In the rows, 128 means zero.
The rows below come in pairs that one turn or mirror swaps. Which row does each named row swap with?
The rows were stretched afterwards, more along some directions than others.
Vuza: [156 139 130 164 149  90 132 146 131 154 103 121 107 123 130 124 137]
Benog: [144 140 122 131 113 132 136 183 145 163 149  97 105 109 124 129 143]
defe: [135 132 111 137 132  85  99 153 130 139  98 141 118 136 151 144 116]
Zukat: [133 121 115 133 146 169 112 152 108 135 155 116 147  98 132 136 156]
buvo: [107 132 113 152 133 152 128 156 141 125 101 110 160 108 165 131 128]
kot: [119 134 110 113 114 103 113 151 125 115 110 144 120 135 156 154 119]
Tet: [135 120 150 167 109 120 131 138 138 135 112 111 128 100 112 128 134]
mik: [148 153 126 126 143 127 169 135 107 131 164 134 114 124 125 148 140]
kam: [123 104 137 131 146 161  98 143 105 131 137 134 145 118 122 125 157]
Bevaf: [149 110 135 142 144 127 143 121 122 130 157 128 120 134 117 112 147]
Zuno: [151 142 139 127 102 158 139 150  95 109 140 108 138 133 130 153 123]
Tizu: [125 145  97 114 108 145 135 163 138 127 141 102 106 136 120 119 158]
Pegub: [105 101 118 129  89 120 138 125 122  76 155 170 102 157  95 110 137]
kogol: [123 127 124 110  78 130 109 153 112 108 158 117 124 143 130 158 121]
sed: [117 129 124 106  85 126 108 148 106 105 159 115 125 145 130 156 117]
Nez: [122 136 112 101 112 107 125 119 125 125 160 152 125 136 158 153 120]
Zugu: [ 97 135 124 135 129 159 146 138 119  91 116 142 136 132 108 116 135]
nik: [116 143 100 118 112 152 136 171 128 124 145 103 102 130 122 122 164]
Bonor: [109 110 113 148 125 104 116 132 157 105  80 143 121 154 124  98 114]
zava: [115 118 129 153 115 120 135 122 138  80  90 107 127 146 112 106 121]
gufo: [144 129 153 175 131 121 143 142 135 140 113 116 123 104 108 114 137]
sonad: [ 88 130 120 137 118 145 139 134 122  84 113 150 132 134 112 121 134]
rado: [152 132 155 168 140 126 143 139 130 146 106 120 127 106 107 111 135]
tutep: [132 123 120 134 140 169 113 158 113 134 145 129 149  98 132 135 159]
Foput: [102 117 126 155 116 116 135 121 142  75  86 118 126 147 118 102 124]
fivil: [104 117 123 152 116 110 140 112 149  73  91 123 124 144 116 104 123]
kopas: [119 133 101 115 117 102 104 145 126 115 113 139 121 135 153 152 111]
deseg: [123 123 141 117 111 100 132 134 152 143 116 122  93 128 115 125 135]
Kur: [153 135 120 127 155 128 149 124 141 139 154 116 106 129 109 104 153]
zuf: [149 133 113 127 148 125 145 129 144 137 152 106 100 131 102 100 157]
Suve: [109 101 154 121 129 137 110 117 114 108 109 149 121 147 103 107 145]
Gelam: [159 127 126 151 144 152 162 163 135 134 126 122 124 127 116 114 132]
zisof: [136 144 105 148 130 161 113 191 133 153 140  77 141 103 131 132 142]
Zode: [147 132 117 131 156 127 154 121 151 133 145 112 108 125 110 102 154]
Mifiv: [148 140 136 129 100 158 147 149 105 106 134  91 138 136 131 147 131]
kupef: [137 156 122 129 132 115 171 132 105 117 164 137 108 131 122 145 137]
sesi: [114 115 147 137  72 136 119 154 121 101 130 121 131 127 117 137 117]
luvus: [136 139 110 144 122 169 118 194 135 150 142  77 137 104 131 135 149]
dom: [108 118 149 119 111  99 135 125 142 117 112 140  90 144 106 111 133]
Rar: [105 119 145 122 110  89 138 122 135 112 110 143  87 147 106 108 136]

Suve is swapped with Vuza
sonad is swapped with mik
Pegub is swapped with Gelam

